One turn moves every row onto another: examples first, then more rows asked:
k_601: -2.526	-0.756	-0.305	1.637	-1.756	-0.161	0.407	-2.245	-1.025	0.000	-0.624	-0.032	0.771	0.670	-1.237	0.137	1.835	-1.822
k_927: -1.174	-0.146	0.826	1.118	-2.434	0.905	1.037	-1.556	0.313	0.598	-0.984	-0.150	0.640	4.110	0.626	-0.506	0.221	-1.748
k_819: -1.285	-1.854	-0.466	-0.094	-1.861	1.002	-1.368	-2.919	-0.180	1.347	-2.877	-0.953	0.432	0.761	-0.827	-1.336	1.574	-1.769
k_26: -0.109	-1.093	-0.963	-1.170	-2.437	1.075	-1.023	-1.941	0.734	0.375	-2.418	1.336	1.796	2.139	-0.216	-0.637	1.134	-1.854
k_978: -1.156	-2.105	-1.993	1.438	-1.520	1.163	-0.912	-1.273	2.124	1.313	-1.704	-0.136	1.263	0.846	-0.826	-1.925	1.230	-1.875
k_299: -0.524	-1.781	0.439	1.312	-1.563	0.819	0.977	-2.723	-0.680	1.156	-1.343	1.099	2.170	2.809	-0.223	-1.429	1.124	-3.730
k_814: -0.106	-2.784	0.122	-0.149	-0.319	-0.536	0.499	-0.933	-0.047	-0.858	-1.711	0.408	0.877	1.086	-0.193	-0.168	0.107	-2.103
k_76: 0.023	-0.489	-0.224	1.374	-1.440	1.431	0.689	-2.848	1.879	0.726	-0.124	0.515	1.495	2.414	-2.429	-0.436	-0.193	-1.408
k_397: -0.582	-1.972	-0.855	2.941	0.031	2.070	-1.016	-1.842	0.809	1.842	-0.201	1.039	1.143	0.596	0.303	-1.300	0.897	-1.369
k_664: -1.355	-2.268	0.185	1.363	-0.911	0.754	0.564	-2.206	0.765	-0.574	-0.624	1.229	1.353	1.656	0.014	1.892	-0.352	-2.077
k_132: -1.795	-1.790	-1.457	1.251	-0.320	0.747	-0.789	-1.711	0.826	1.155	1.216	0.643	1.249	1.974	0.547	-1.597	1.384	-1.217
k_791: -1.062	-2.364	-1.382	1.892	-2.309	1.724	1.024	-2.430	0.058	-1.060	-1.994	0.428	-0.009	2.302	-1.799	-0.538	0.210	-1.329
k_614: -1.377	-2.019	-0.176	-0.236	-0.600	0.768	-1.200	-3.108	-0.621	0.777	-0.565	-1.243	-0.288	3.125	0.087	-0.975	0.468	-0.941
k_967: -0.480	-1.378	0.150	0.267	-0.481	0.959	-1.071	-3.679	-0.534	1.301	0.250	1.550	1.087	2.092	1.034	-0.005	1.391	-1.716
k_268: 0.551	-1.936	-0.318	2.166	-0.346	0.805	1.445	-2.523	-0.460	0.117	-0.880	0.066	-1.143	1.905	-0.453	-0.656	0.533	-0.711
k_645: -1.594	-1.818	1.028	0.479	-1.943	1.447	0.702	-1.381	-1.484	-0.146	-1.210	0.466	0.762	3.334	0.947	-2.122	0.285	-1.368
k_392: -1.454	-1.717	0.359	0.555	0.010	0.867	0.119	-2.742	0.474	0.751	0.395	-0.215	2.405	1.641	-2.324	-0.639	-0.321	-1.965
k_946: -0.306	-0.575	1.872	1.765	-1.345	1.083	-0.972	-1.916	-0.350	-0.246	0.158	1.165	0.283	0.319	-0.561	-1.668	0.391	-0.481
k_622: -0.825	-1.200	2.061	2.404	-1.482	1.157	-0.093	-1.664	-0.731	1.325	-2.357	-0.742	0.599	1.734	0.227	-0.844	0.100	-2.708
k_295: -2.087	-0.686	-0.422	-0.333	-1.787	1.267	0.986	-2.159	1.189	0.569	-0.464	-0.402	1.873	1.551	-2.290	-1.110	0.440	-0.468
k_273: -0.229	-0.746	-0.152	0.599	-1.942	2.825	-1.428	-1.655	0.143	0.145	-2.209	0.685	0.538	3.015	-0.072	0.029	-0.764	-0.395
k_302: -1.164	-1.171	-0.958	2.454	-0.538	2.435	-1.432	-0.354	1.321	0.882	-0.604	0.327	1.402	1.988	-0.229	-0.491	-0.694	-0.842
k_891: -0.275	-0.560	0.151	1.810	-0.661	2.818	-0.906	-3.097	-0.541	2.329	-1.767	0.660	1.213	1.248	-0.363	0.448	0.501	-1.131
k_538: -0.512	-0.933	-1.491	1.190	-1.832	1.383	-1.242	-0.039	1.674	0.259	-0.912	1.542	1.372	1.574	0.299	-1.678	0.831	-0.995
k_835: -0.403	-2.950	0.898	0.526	-1.421	1.243	-0.126	-2.882	0.264	-0.551	-0.542	0.980	0.030	0.407	-0.583	-2.841	0.590	-0.572
k_999: -0.338	-1.832	0.911	0.837	-2.503	1.159	1.537	-2.536	0.797	1.205	-2.140	1.296	1.076	1.741	1.385	-1.082	1.386	-2.405
k_700: -2.331	-2.061	0.872	0.984	-1.613	2.110	1.372	-1.987	-0.210	1.629	-2.731	-1.047	1.599	1.858	-0.044	-0.719	0.061	-1.968
k_734: -0.731	-0.196	-0.060	1.123	-1.283	1.116	1.269	-0.744	-0.958	0.302	-1.896	1.045	0.942	-0.030	-0.455	-0.009	1.171	-0.361
k_232: -1.920	-2.603	-0.884	1.060	-0.497	0.765	-1.442	-0.821	1.207	0.707	-0.541	-1.074	0.230	1.302	0.365	-2.025	0.487	-0.838
k_56: -0.216	-1.750	1.783	0.565	-1.883	1.180	-0.543	-1.658	1.750	-0.344	-1.482	0.846	0.522	-0.315	-0.179	-0.952	-0.201	-0.681

k_891 moves to -> k_273
k_645 moves to -> k_299
k_946 moves to -> k_76
And these:
k_601 moves to -> k_268
k_538 moves to -> k_978

One turn moves every row onto another: examples first, then more rows asked:
k_410: -1.747	-0.762	-0.314	-0.316	-2.198	0.209	0.860	-1.210	-0.406	-1.724	-1.025	-1.818	0.527
k_703: -0.373	-1.694	-0.854	0.802	-0.403	1.308	0.120	-0.342	-0.664	-1.813	0.842	-1.304	-1.161
k_135: -0.181	0.606	-1.439	0.247	-0.659	0.341	-0.367	-0.107	0.746	-3.047	-1.206	-0.793	0.591
k_202: 0.266	-0.186	1.513	-0.761	-0.306	-1.375	-0.669	-0.731	0.171	-0.492	0.545	-1.099	2.207
k_902: -0.656	-1.922	1.464	-1.445	-0.637	-0.039	-0.815	-0.429	-0.226	-0.650	-0.477	-1.380	0.978
k_339: 1.281	-0.805	0.349	-0.396	0.268	0.479	0.507	0.635	-0.402	0.532	-0.154	-1.184	1.509
k_285: 0.095	0.228	-1.665	-0.109	-1.135	0.660	0.003	-0.135	0.816	-2.523	-1.231	0.009	0.730
k_269: -1.499	0.539	-1.877	-0.380	-1.044	-0.178	-0.060	0.536	-1.124	-0.110	-0.934	-0.926	0.148
k_211: -1.520	1.373	-1.654	0.773	-0.409	-0.912	-0.672	-0.408	0.659	-0.074	0.818	-0.279	0.976
k_588: 0.914	-0.537	-0.404	-0.106	-1.684	0.557	1.925	-0.166	1.208	-0.728	-0.334	-0.483	0.547
k_341: -1.456	0.930	-1.911	0.043	-0.678	-0.989	-0.661	-0.389	-0.188	-0.040	0.541	0.005	1.557
k_258: 1.044	-0.181	0.890	0.411	0.771	0.355	0.162	0.591	0.212	0.092	0.084	-2.178	0.933
k_709: 0.233	-0.265	0.102	1.260	-0.537	-0.629	-1.166	-0.733	-0.713	1.029	0.016	-0.705	-0.788
k_78: -0.882	-1.401	-0.090	0.472	-0.412	0.834	-0.211	-1.036	1.110	-0.767	2.053	-2.086	1.491
k_276: -0.571	1.145	0.733	-0.352	-0.774	0.249	0.197	-0.394	1.873	-1.712	0.167	-1.740	-0.030
k_932: -1.431	1.081	-1.482	0.542	-0.852	0.213	0.080	0.339	0.268	-0.089	-0.523	-1.152	-0.867
k_808: -0.351	0.402	-2.014	-0.181	-0.178	1.387	-0.378	-0.618	-0.135	0.884	0.461	-0.868	1.054
k_867: 1.180	-0.347	-0.745	0.515	-0.722	-0.715	0.246	0.642	1.116	0.230	-0.876	-0.274	1.713
k_361: 0.108	-1.744	-0.645	-0.009	-0.426	-0.502	-0.448	-2.501	-0.508	-1.666	1.301	-1.102	1.504
k_639: -0.971	-1.363	-0.056	-0.941	0.053	0.275	0.133	0.712	-1.360	-1.557	-1.350	-1.532	0.115
k_544: -0.780	-2.070	-0.520	-0.337	-0.606	0.583	-0.161	-0.977	-0.010	-0.770	1.640	-1.807	2.274
k_770: 0.003	-1.885	-0.391	0.150	-1.345	-0.617	0.234	-1.417	0.376	-2.419	0.277	0.489	-0.482
k_923: -0.917	0.643	0.010	0.848	-0.594	-2.292	-0.117	-0.338	1.074	-1.965	-0.412	-1.084	0.793
k_669: -0.438	-0.096	-1.602	0.371	0.290	0.395	-0.933	0.121	0.615	-0.879	1.209	-1.938	2.543
k_723: 0.263	-1.398	-0.327	0.827	-0.446	-0.061	-0.164	-2.645	0.820	-1.393	1.681	-1.001	0.614
k_803: 0.888	-0.930	0.026	0.653	-0.468	-0.776	-1.629	-1.030	-0.738	0.031	0.245	0.509	-0.478
k_610: 0.514	-0.129	1.566	-0.369	-0.593	-0.770	-0.148	-0.782	1.248	0.019	1.004	-0.417	1.539
k_492: -0.735	1.024	-1.739	0.324	0.421	0.930	-0.979	-0.534	-0.275	0.160	0.497	-2.028	0.864
k_993: 0.098	-0.523	-0.240	0.718	-0.606	-0.927	-1.254	-0.692	-1.587	0.872	-0.183	-0.704	-0.324
k_409: 0.045	-0.528	-1.717	0.119	-0.340	0.906	-0.326	0.025	1.133	-0.092	1.349	-0.851	2.347
k_848: -0.591	-2.288	-0.319	0.590	0.597	0.469	0.058	-0.896	-0.891	-1.893	0.929	-1.422	-0.263
k_288: -0.315	-1.955	-1.020	0.393	-0.405	1.088	-0.028	-0.267	-1.404	-1.916	0.573	-1.215	-0.720
k_824: -0.389	-0.289	-0.128	-2.254	-1.414	-0.045	0.311	-0.323	-0.511	-1.411	-0.685	-0.440	1.687
k_357: -1.222	0.837	-1.707	0.358	-2.049	-1.113	-0.608	-0.776	0.184	-0.697	0.844	0.114	0.850
k_359: -1.635	-0.526	-0.164	0.179	-2.185	0.447	1.065	-1.375	0.480	-1.535	-0.765	-1.743	-0.021
k_727: -1.359	1.192	-1.665	0.596	-1.563	-1.419	-0.946	-0.702	0.120	-1.160	0.839	-0.491	0.854
k_102: -0.432	-1.366	-0.141	0.494	-0.567	-1.288	-0.445	-1.341	-0.086	-3.259	0.292	-0.863	-0.388
k_802: 0.778	0.225	-0.455	0.966	0.031	-1.436	-0.434	0.731	0.746	-0.582	-1.017	-1.763	1.755
k_21: 0.604	-0.557	0.240	0.908	0.021	-1.096	-1.977	-0.968	-0.881	-0.507	0.222	-0.328	-0.555
k_108: -0.654	-0.929	0.363	0.010	-0.227	1.254	0.798	0.517	0.912	-0.824	-0.572	-0.851	-1.218
k_551: -0.372	-0.508	-0.612	-0.341	-1.722	-1.682	0.639	-0.321	0.727	-0.882	-0.573	0.898	1.374
k_381: 0.161	0.123	-0.157	0.004	-0.334	-0.768	0.717	0.037	-0.543	-2.466	-0.829	-2.819	1.257
k_183: -0.509	-1.347	1.914	-0.448	-0.533	0.369	-0.483	-0.523	1.340	-0.446	0.030	-1.481	-0.001
k_294: -0.293	-2.507	-0.405	0.502	0.161	1.015	0.497	-0.984	-0.410	-1.367	1.079	-0.632	-0.441

k_709 moves to -> k_21
k_211 moves to -> k_848
k_183 moves to -> k_802
And these:
k_288 moves to -> k_357
k_723 moves to -> k_492
k_409 moves to -> k_78
k_824 moves to -> k_588
k_359 moves to -> k_135
k_639 moves to -> k_551
k_932 moves to -> k_102
k_610 moves to -> k_258

